In the data rows, 128 means zero.
Here are some numbered points:
137 092 114 174 080 129 169 193 042 111 108 102 070 065 037 170 151 052 070 164 194 063 135 134 103 091 130 064 105 107 014 101 131 160 140 108 167 121 124 132 161 162 142 149 198 090 041 152 126 142 195 089 162 063 089 170 078 109 210 161 206 078 189 027 0
134 075 156 075 157 130 142 057 159 163 121 158 088 119 120 114 145 115 185 106 061 104 168 089 108 124 175 138 161 144 142 160 138 114 081 102 133 201 124 126 142 094 139 191 134 086 123 109 140 130 076 140 115 199 166 155 168 072 145 098 125 144 074 107 1
091 114 138 088 160 120 105 073 196 141 180 149 072 139 167 096 166 168 183 113 087 152 130 090 151 166 147 162 127 121 188 188 121 113 091 151 125 185 121 112 098 114 127 140 106 125 133 123 151 094 074 195 109 210 164 102 159 097 125 104 089 121 070 182 2
114 132 111 101 139 111 084 089 164 118 215 157 101 095 135 133 125 171 129 126 108 127 123 128 175 169 135 104 126 131 198 138 122 126 096 148 120 125 128 129 120 112 142 166 127 139 118 129 148 074 080 186 141 194 099 117 154 069 121 141 124 130 077 133 3
149 124 139 086 159 119 142 121 159 132 111 124 141 161 162 114 120 128 158 123 093 132 134 106 138 122 123 157 155 132 178 124 122 100 116 120 133 157 145 117 135 145 138 142 082 132 151 131 120 133 086 144 145 138 173 148 151 137 119 129 142 173 102 155 4
123 151 158 147 162 116 129 136 136 100 152 160 102 100 104 147 122 135 131 122 136 122 081 085 104 112 135 105 124 138 115 119 116 137 132 133 152 115 130 153 121 165 121 155 145 154 142 125 145 152 109 103 149 136 166 122 114 062 134 119 146 142 124 129 5
182 115 170 089 115 149 055 090 194 117 145 137 153 209 212 117 146 184 179 112 073 159 120 061 144 126 187 189 166 148 177 138 123 108 108 165 169 176 106 105 106 126 141 118 064 094 220 114 098 155 065 184 087 175 168 112 106 146 107 110 046 169 118 205 6
096 160 101 156 152 123 046 131 148 131 186 163 209 151 168 137 102 225 170 119 089 190 055 124 140 140 111 166 107 146 192 098 124 161 135 162 121 120 102 104 088 160 113 082 097 143 228 118 155 144 089 188 127 135 147 066 136 138 071 131 070 136 122 207 7
101 161 127 162 140 122 089 188 108 128 148 137 133 126 092 162 136 146 117 127 137 128 042 131 076 099 110 136 122 148 148 116 147 151 134 155 158 104 145 138 102 180 131 109 148 151 162 109 155 162 107 118 165 098 121 091 115 127 076 142 152 133 150 180 8
New points follow, each followed by the numbers of its two nearest points above, looking only along the 4 directions in which the numbered points spread most, nearest first.
182 152 125 125 102 125 155 125 120 137 062 118 181 142 148 133 086 120 095 146 125 113 179 162 118 097 140 092 148 099 079 106 118 133 179 072 088 051 097 149 193 144 076 086 095 132 125 126 122 145 177 055 107 062 132 166 112 158 067 148 094 145 147 094 5 8
128 072 144 105 109 151 119 137 111 148 128 190 166 133 135 153 161 160 151 097 064 122 118 142 133 118 160 134 159 142 133 128 122 133 115 127 089 114 085 142 124 146 107 161 139 087 168 124 179 154 106 116 117 158 108 123 192 082 098 123 099 126 130 105 4 5
084 140 123 129 160 136 142 084 188 149 149 140 124 132 173 118 151 189 155 131 144 160 119 119 156 191 112 164 101 125 187 137 144 132 132 147 113 142 136 093 091 098 113 119 115 165 103 124 128 086 150 161 127 161 106 101 148 141 109 149 106 118 075 181 3 2
118 149 111 147 096 117 162 201 061 147 102 105 181 115 083 156 127 077 082 137 151 093 166 217 101 105 133 107 135 109 080 111 129 120 139 124 077 065 109 166 170 137 149 162 152 130 156 161 171 121 161 090 128 090 092 126 152 176 124 123 139 100 175 088 5 8
085 121 102 135 135 129 120 167 107 149 164 144 147 085 088 143 121 160 117 123 141 113 091 179 110 144 119 132 150 131 157 137 125 151 097 156 096 114 124 162 119 136 130 142 169 142 133 124 158 153 151 141 157 131 119 096 130 134 128 113 165 083 132 109 5 8
143 067 152 111 126 154 071 105 081 141 166 143 141 182 166 149 148 146 151 110 077 191 113 122 148 101 131 176 152 183 180 160 114 096 063 181 154 179 151 135 109 159 177 130 100 090 253 144 113 181 045 185 075 157 110 098 126 184 128 125 088 125 135 138 6 4
179 131 136 166 101 131 139 157 094 128 094 116 160 141 138 154 122 103 079 126 143 142 154 150 130 103 122 118 136 121 094 131 132 100 139 111 118 106 144 140 174 124 125 107 114 114 150 129 112 146 164 099 101 081 078 151 102 172 145 135 127 111 167 129 5 8
099 131 115 135 153 128 095 129 079 127 105 131 131 168 144 125 143 111 154 138 071 161 077 102 083 090 123 184 156 128 111 125 161 136 112 132 152 167 114 110 088 185 151 103 120 104 190 127 129 169 092 143 151 089 176 088 141 166 112 135 106 162 152 176 4 8
120 132 152 118 131 115 120 116 176 157 147 136 107 144 147 137 159 137 193 110 115 120 158 092 125 133 168 136 149 098 122 144 128 132 136 095 131 171 106 109 101 122 138 150 161 099 125 118 144 135 129 144 112 183 163 123 143 100 152 094 129 153 102 146 4 1
142 135 115 160 091 160 074 138 129 165 138 146 177 142 152 164 144 185 124 122 129 148 099 134 133 117 115 123 124 130 120 107 139 141 158 142 120 100 110 113 125 141 091 085 138 120 158 115 117 150 192 130 126 099 082 091 096 182 111 136 115 109 152 162 8 5
127 124 136 145 066 143 190 111 116 140 046 101 114 137 139 098 138 096 139 131 173 128 160 142 122 155 136 153 108 091 069 126 146 122 194 078 125 127 082 099 136 114 060 031 123 123 096 140 065 098 207 093 096 070 087 149 106 196 136 131 079 121 111 142 5 4
119 161 107 110 153 120 153 091 208 141 160 116 073 128 172 075 146 169 121 125 154 152 105 090 144 183 111 143 089 131 157 147 117 130 120 105 150 146 129 129 112 098 103 116 067 169 084 124 128 075 132 153 114 136 159 137 104 120 124 135 115 127 093 173 3 2
102 132 118 096 165 106 162 050 255 133 222 138 001 063 128 115 173 182 158 144 154 142 096 045 220 191 121 116 110 149 194 133 085 155 146 161 123 198 102 095 088 102 100 173 159 133 000 090 055 039 132 205 130 233 136 139 068 001 179 106 130 096 040 170 3 2
119 181 123 119 136 113 154 111 192 141 156 113 098 123 112 124 167 150 152 125 148 136 135 097 125 156 130 135 114 082 135 131 133 127 162 107 118 144 105 115 112 107 098 120 125 161 061 124 146 103 163 161 131 146 133 131 109 094 124 102 109 122 071 195 3 5
114 137 114 139 183 111 103 133 172 092 186 136 086 107 149 135 137 130 138 145 120 135 101 080 158 165 114 142 115 132 197 119 123 157 110 153 128 180 142 096 108 156 157 154 117 131 134 115 119 144 079 141 165 165 175 107 117 097 115 113 121 139 131 154 4 3
124 109 127 114 071 108 152 152 100 105 082 121 143 127 107 084 119 091 132 115 140 112 173 144 109 135 145 132 125 122 094 128 135 106 124 098 143 109 121 114 140 094 124 124 122 151 090 127 162 106 145 108 108 126 119 140 182 133 144 127 133 138 136 082 5 4
099 155 110 126 104 142 205 145 095 150 076 053 149 130 087 103 097 079 127 146 197 116 156 203 100 118 128 104 141 088 092 124 125 131 175 113 102 043 114 142 161 081 119 112 127 163 049 136 122 100 181 069 131 074 095 138 140 174 123 139 173 135 105 079 5 0
